128 stands for zero in the data rows.
Here are some rows, each followed by its group. Rows of different groups can look alike.
[153 209 158 143 161 200 161 177 174 177 204 145 158 126 160 181 164 169 135 114 175 126 179 175 164 199 125 110 184] P
[134 107 153 127 150 121 111 123 151 122 135 147 142 135 139 148 137 120 132 195 167 163 107 110 113  95 174 118 124] H
[153 107 142 179 161 140 158 173 141 133 175 170 200 156 160 186 144 172 195 194 145 212 150 150 142 153 185 110 163] P
[158 168 173 127 129 103 122 174 203 168 136 150 141 124 170 169 133 119 126 190 157 185 140 139 112 143 145 204 142] P
[136  78 134  93  70  61  90 109  92  60  95  73  83  89 120  91  76  92  84  91 126 100  60  71  94  67  71 120 113] L
[122 147  73  91 137 160  91  89 112 124 138 127  91  85  97  72 153  81 113 110 106  86 109 142 143 154  72 120 151] J
[132 103 163 127 109 103 107 151 103 131 104 141  91 117 148  95 127 100 110 130 135 136 108 140 112  96 153 162 137] K
[145 207 169 176 172 178 152 215 209 180 152 165 200 160 161 124 191 150 130 182 185 155 178 168 224 193 154 170 171] A
[153 167 173 190 165 148 128 143 147 162 153 166 216 159 158 187 183 151 154 192 140 193 150 150 112 154 203 131 162] P
[133 186 144 108 172 179 178 143 173 186 153 159 142 149 104 119 152 151 123 109 156 124 138 168 144 177 116 119 172] Y
[147 169 169 119 151 167 160 162 171 174 195 145 146 144 127 183 181 150 113 139 152 147 171 176 194 183 166 118 171] P
[113  67  91  79  60  74  99 140 106  78  98  85  82  82 107  54  90  88  95  85  95  99  67  67  91 136 111 121 107] L
[139 128  45 101 140 111 124  80  85 112  69 139 105 135 165  93 117 132 102 117  94 107 148 105 104  86 127 114  79] L
[127 147 152 124 123 159 141 152 166 163 166 146 111 144 148 148 175 155 126 170 191 166 128 196 163 140 151 136 164] P
[133 119 163 204 174 169 160 114 131 150 174 136 188 156 159 177 181 170 165 202 131 230 180 145 123 104 169 132 123] P
[126 187 159 130 146 158  99 182 151 151 166 125 158 155 137 163 145 110 146 113 154  85 162 132 142 165 101 134 192] Y
[146  79 103 127 122 112 141  90 110  93 133 156 123 146  99 140 104 111 124 138 107 101 129 136 133  95 177 108 115] K
[144 147 136 139 162 141 129 143 151 151 144 117 123 136 128 167 133 101 104 118 125 138 143 147 115 128 154 141 191] Y
[137 132 101 127 131 132 101 122 134 148 153 149 154 137 148 180 170 142 127 128 125 104 112 128 113 115 174 139 163] H
[135 117 153 149 119 150 111 162 127 155 115 148 102 144 149 149 123 141 103 110 135 135 145 108 143 143 173 141  78] H
[133 208 183 175 173 196 211 212 192 182 210 165 203 154 163 168 199 251 207 154 149 183 190 209 228 183 193 141 195] A
[103 101 132  86  71 110 125 111 112 102 116 145 102 119 130  85 103  78 116 110 137  97  98  80 153 114  76 112 129] J
[119 120 153 133  61 100  88 110 113 103 105 139  83 119 127 102  88  91  84 112 134 136  98 109 114 114 135 137  94] J
[154 197 174 177 167 184 225 206 193 164 201 167 180 154 160 179 174 181 189 151 119 176 195 189 184 166 157 129 169] A
[150 108 167 118 111 100  90 112 132 110 134 155 101 118 150 115 112  91 113 128 118 106 121 122 132 144 108 121 122] K
[156 187 164 188 160 196 190 176 183 197 186 159 246 155 164 185 181 214 242 203 136 202 188 166 187 203 184 150 188] A
[154 147 149 204 161  90 140 102 123 143 171 155 185 134 160 186 134 121 155 179 127 182 150 160 132 159 177 129 131] Y
[133 119 101  80 160 170 134 144 133 146 185 125 114 144 109  91 162 130 170 112 117 106 147 137 153 178  98 111 173] H
[142 168 151 149 145 180 170 118 161 121 154 158 170 144 152 167 180 162 135 171 105 176 158 148 114 163 189 120 137] P
[102  95 112 104  69 110 108  91  85 133  66  84  72 114  87 114  86  80 103  88 126 106  71  61 101 105 125 120 122] L
[145 170 111 130 154 180 161 142 180 151 161 115 141 156 149 101 156 124 174 120 114 149 186 175 114 165 147 108 176] Y
[102  69  52  90 151 135  99  79  63  65  95 120 112 113  73  73 100  89 108  85  96  86  98 100  99 117  75 109  73] B
[104 118  60  91 121 122  98 111  94 100 114  52  82 128  87  65 132  89  85  99  93  86 140 112 129 144  88 122 114] L
[ 52  80  58  71  20  91  92 113  92 112  77  75  82 106  95  54  64  81  89  89 101  66  86  53 128  94  87 114 104] B
[146 189 173 188 120 167 170 184 199 178 163 157 141 155 139 167 190 192 134 179 195 167 171 160 165 168 164 156 194] A
[115 158  81  88 135 148 139 120 138 113 162 156 113 144 100  85 123  91 123  88 107 125 161 151 147 144  77 108 138] K
[ 30  38  49  73   9  70  89  83  77  50  49  34  81  53  67  36  45  96  88  83 104  96  53  55  96  38  40 113  68] B
[152 142 133 168 168  90 143 124  93 121 139 159 122 136 148 185 170 164 123 160 132 136 148 176 148 123 154 110 108] H
[135 185  70  98 151 129 140 125 112 108 151 138 125 125 127 134 134 121 116 120 105  88 158 153 104 149 116 110  83] J
[ 92  98  51  89  98  71  99  90  83 147 106  32  74  89  95  80  94  79  93  77  97  99  90 110 108 125  64 111 100] B
[140  67  97  98  78  99 119  90  54  63 100  95 112  94  87  91  84 111  94 108 108  88  92  69  95  48  89 120  44] B
[127 185  97  79 170 178 147 168 154 165 134 115  92 114  90 129 122 125 126 100 125 117 171 128 142 165 106 119 160] H
[123 147 123 140 140 119 123 100  92 112 106 115 122 144 106 150 135  79 145 101  94 105  97 113 115 118 116 110  83] J
[147 118 164 158 109  89  98 110 131  80 154 135 122 145 139 171 122 121 116 118 145 134  88 100 113 114 158 130 118] H
[122  72  71  80  82  89 101  83  71 110  76 137 114 135 107  94  95  88 110  88  99  85  90 104  96  67 135 115  39] L
[126 117  84  70 130  80 133 100  73  93  98  95 102 134  90 112 105 130 101  98  95 100 118 110  94  95 108 109  64] L
[142  88 126 100 123  95  98 161 102 143 123 108  82 117 149 101  96  99  95 109 122  96  95 121 147 144  91 119 133] K
[148 171 144 117 163 186 184 174 161 169 163 124 133 141  99 110 161 163 136 160 125 135 187 181 164 173 122 112 162] Y
[159 169 163 195 171 186 194 142 152 174 116 155 153 135 159 168 152 212 168 219 179 165 172 171 153 164 177 155 155] P
[ 82 107  65  78 119 139 113  92  96 127 134  84  93 118  59  84 141 131  87  87 107  74 125  67 113 124  67 128  75] L
[136 131 177 177 111 141 158 183 153 162 145 137 131 146 151 120 152 122  94 159 175 135 158 176 136 135 154 155 165] Y
[112 100 167 102 139 118 111  82 161 149 114  66 112 120 129 121  75  99 103  77 128 142  95 119 134 126  92 135 147] K
[126  63 143  92 151  90 109  79 144 121  85 127  82 103 117 111  84 115 103 118 132 155  80  60 112  97 129 128 109] J
[144 109 147 189 134  90 109 110 154 111  94 105 108 103 117 120 123 109 103 111 124  85  88  91 123 116  81 129 112] K
[155 174 185 208 141 128 118 170 172 154 196 158 162 147 148 160 180 161 203 197 165 197 178 144 156 134 170 171 165] A
[134 179 153 204 164 178 237 142 170 163 167 168 172 124 149 201 173 180 195 219 186 194 159 196 163 175 204 161 191] A
[113  68 122 111  63  94  92  94 135 124  86  84  89  84 127  76  83 103  93  77 124 126  98  91 104  87 110 121 113] L
[150 168 176 199 173 185 162 204 190 173 192 165 150 123 132 123 153 191 123 139 181 207 179 179 197 173 178 141 194] A
[156 176 161 165 160 169 194 163 183 146 183 157 190 156 164 181 190 225 186 179 155 185 158 168 135 154 183 150 143] P
[133 168 163 177 162 167 181 183 142 144 162 158 173 155 147 176 175 173 154 186 134 175 158 177 138 123 216 119 170] P
[113  44  43  79  89  96 106  73  55  39  58  65  73  53  49  95  57  78  88  88  95  67  41  71  95  54  95 109  73] B
[ 51  91 124 129  89  80  92 103 107 136 106  94  84 137  69  92 103  95 117  88 104 108  70  72 126 107  78 110  96] L
[112  79  52  80 101  89 111  70  63  50  95 124  74  84  76  64 111 101  92  77 102 107  65  83  92  96 105 111  54] B
[150 186 152 137 170 212 180 213 190 189 188 168 165 144 138 139 180 192 178 148 139 152 187 189 189 164 149 119 181] A
[158  52 107 128  88  80 130  81  68  70  97 107  94 124 148 138  87 131 147 140  94 120  77 102  95  94 176 114 114] J
[148 130 123 119 122 148 130 134 144 132 162 149 161 154 129 143 148 100 136  82 103  95 195 156 148 124 135 120 147] H
[ 80 117 142  91  69 105 100 132 154 155  98 105  76  64 115  63  77  79  95  93 103  86  68 128 106  66  68 124 103] L
[132 139 129 127  99  93 120 111  84 116  86 124 157 144 148 141 134 105 144 138 134 155 129 121 102  64 160 123  99] K
[146 157 171 118 151 150 122 140 163 166 154 134 112 126 149 149 124 110 121 125 125 110 127 110 133 165 140 129 153] Y
[154 167 103 163 153 187 162 133 151 168 164 155 122 144 162 168 171 181 159 153 134 164 178 170 144 142 167 124 124] Y
[122  94 115 120  99 102 101  90  83  73  56 157 132 118 132 116  56 119  96  90 124 114  60  99  94  74 138 109 104] L
[161 128 153 136 131 129 110 175 123 166 134 118 132 144 152 173 152  90 144  97 145 154  80 147 135 144 156 119 141] Y
[132 131 184 210 157 143 133 103 171 153 172 147 112 151 144 179 163 149 134 180 118 163 148 170 153 133 196 128 113] P
[136 179 142  99 161 171 142 136 128 141 153 125 158 156 127 139 151 109 147 128 114 118 173 147 144 153 135 160 148] Y
[ 92  39 117  83  48  58  98  71  74  51  72 106 111  82  78  96  87 110  94  89  96  70  79  73  94  67  83 114  44] B
[ 48  60 117 100  59  56  88  93  75  43  68  66  74  96 117  60  77  88  84 101  94  93  79  46 106  38  92 122  64] B
[145 111 183 166 152 150 131 202 170 154 154 155 192 146 161 185 165 232 208 220 156 202 179 167 117 167 186 141 156] A
[133 199 142 175 166 188 161 182 140 142 173 159 191 154 141 163 190 181 180 165 141 187 173 171 169 191 167 153 157] P
[123 128 111  69 140 130 129 102 112 132 133 108 111 116  99  85 112 171 113 110 105  80 119 122 124 118 114 125 143] J
[154 139 115  79 147 167 121 124 107 142 119 135  92 137 118  82 180 143 133  97 110  79 158 152  93 104 132 122 106] J
[133 118 154 153 160 175 177 206 194 182 196 156 185 135 161 151 197 160 155 149 144 184 161 168 188 185 156 123 201] A
[153 212 156 148 153 197 150 203 170 172 200 155 162 144 162 152 190 150 144 166 149 154 188 196 175 197 155 174 205] A
[128 196 189 197 150 160 183 194 183 153 145 171 200 144 160 181 171 169 156 179 187 189 138 157 196 185 165 160 172] A
[156 152 157 206 162 137 161 124  93 142 147 155 192 146 148 173 180 150 155 139 125 125 137 149 113 109 135 110 105] Y
[145 169  71  82 146 138 137  69 115 168 114 146  96 155 129 156 170 151  94  93 104 100 160 147 137 146 106 111 113] J
[153  78 193 151 131 138 137 137 151 162 124 148 103 146 159 133 156 154 192 127 166 125 153 131 143 131 164 140 113] Y
[154 150 184 185 162 187 173 203 214 180 143 169 202 159 138 188 170 187 135 186 208 205 148 158 144 184 200 139 190] A
[132  99  85 123 152 141 139  86  98  92  88 158 122 136 141 158 125 149 113 141 113 145  87 120 108  81 108 111  93] K
[148 108 143 142 119 100 119  94 118 133  86 161 131 145 159 130 134 164 187 134 135 134  99 111 113 135 148 120 133] H
[148 167 168 205 173 168 203 153 134 186 180 149 236 155 162 189 192 194 231 199 126 223 190 200 101 177 184 143 143] A
Which 5 groups are nearest to each row below, nearest first, going by the distance to the centre of the group?
[122  97  94 142 140  89  98  90  75 113 106 118 141 147 118 150 137 105 113 138 111 119 109 101  91  95 155 120  66] -> K J L H B
Which 4 groups are nearest to each row below, nearest first, going by the distance to the centre of the group?
[117 117 107 112 160 154 150 100 141 146 154  95  93 125 110  63 155 110  87  88 106  78 122 138 112 158  76 133 124] -> J K H L
[133 157 137 158  89 139 122 101 113 136 116 135 141 134 127 152 162 140 136 154 105 175 128 118  92 113 139 121  95] -> H K J Y
[142 147 135 148 154 116 162  81 115  94 124 162 176 160 153 138 145 180 137 138 127 164 109 142 100  95 136 110  91] -> H K Y J
[124 147 168 149 135 160 167 130 161 184 182 114 162 139 139 148 157 141 116 149 150 114 142 156 117 166 127 121 161] -> Y P H A
[133 137 117 111 161 158 151 105  95 157 148 139 156 157  98 111 124 119 124 131 112  98 147 157 123 149  67 110 118] -> J H K Y
[ 91  83  92  80  78  71 113  98 102 151  81  96  72  63  51  47  46 109 108  81 103  79  81 112 115 109  59 108  64] -> B L J K
[122 107 132 132  60  90  98 132 141 131 115 114  93 115 142 121  78 104 113  79 134  86 128  75 105 100 106 129 132] -> K L J H
[155 191 163 130 150 149 181 106 121 145 105 146 160 155 167 160 164 207 188 158 148 154 178 179 123 137 171 118 142] -> P Y H A
[ 75 102  92  98 151 103 112 114 146 133 143  64  92 107  76 110  74  82  83  98 115  86  97 108 114 156  49 128 124] -> L J K B
[ 95  89 127 112  80  90  91 111  82  74  78  88  94 144 118 111  68  81  95  97 113  95  98  99  91  98 134 129 104] -> L B K J
[ 93  72 119  71  47  51 109  72 117 123  56 107  82 124 130 113  96  80 100  90 115 114  88  56  94  85 116 108  84] -> L B J K
Which 5 groups are nearest to each row below, nearest first, going by the average distance to the group's rows?
[143 127 142 138 141  89 109  90 112 129 104 147 103 144 138 143 145 130 178 126 131 187  98 120 105 156 106 113 102] -> K H J Y L
[125  73  94  99  90  90 100  80  83  80  59  97  85 131 148  84 103 121 109  96 113  79  91  80 103  80 111 114  65] -> L B J K H
[134 130 144 118 109 138  93 120 145 146 126 135 103 109 131 125  85 118  93 109 134 105  97 104 169 157 156 118 134] -> K H J Y L
[ 63 138 185 127 147 143 119 156 196 165 174 104  87 140  91 177 123 135 124  79 114 120 128 128 148 169 128 118 161] -> Y H K J P
[134 118 153 176 150 109 118 117  94 112  92 155 144 148 139 127 104 129 129 119 146 138 127 121 114 128 151 123  93] -> K H J Y L
[162 108 112 141 143 142 129  83  99  60 104 108 103 137 107 142 103 130 109 128  93 132  90  61  98 141 126 109  86] -> K J L H B
[145 155 145 110 161 119 126 161 173 166 173 103 122 161 138 103 123 143 113 139 143  88 185 139 142 174 168 138 180] -> Y H P K J
[149 126 165 171 157 160 130 212 160 170 182 160 181 155 138 139 133 103 128 167 206 135 175 170 153 173 138 120 185] -> Y P A H K
[104 157 132 108 124 119 121 110 163 146 168 134  92 105  98 101  84 113 129 111 106 109 135 166 114 133  97 134 163] -> K J H Y L
[112 108 102  69 136 129 111 100 131 142 133 111  89 136 118  92 133  91  87  88  94  95 123 107 124 124  96 119 182] -> J K L H Y
[123  98  66  79 169  99 101 120 106 121 101 128  73 138  98  72 113 137 124  97 107  84 137 127 132  94 108 120 127] -> J L K H B
[122 148 133 101 160 190 132 111 112 168 134 145 170 158  97  88 151 121 115 107  98 114 138 170 114 170 114 120 138] -> Y H J K P
Group Y spreads out most along one direction. Which 3 other groups' directions of most spread are closest to that one, closest first?
H P A
Which 3 other groups have their centres nearest to the centre of group B, nearest first?
L J K
Group K spreads out most along one direction. Which 3 other groups' directions of most spread are closest to that one, closest first?
P A Y
Which 4 groups are nearest to each row below, nearest first, going by the distance to the group's nearest row?
[122 123  96 118 174 142  98 113 119 120 144 146 121 146 108 102 132 140 114 111 141 124 158 131 102 144 105 117 127] -> K J H Y
Which 3 other groups have their centres nearest to the centre of group Y, nearest first?
H P K
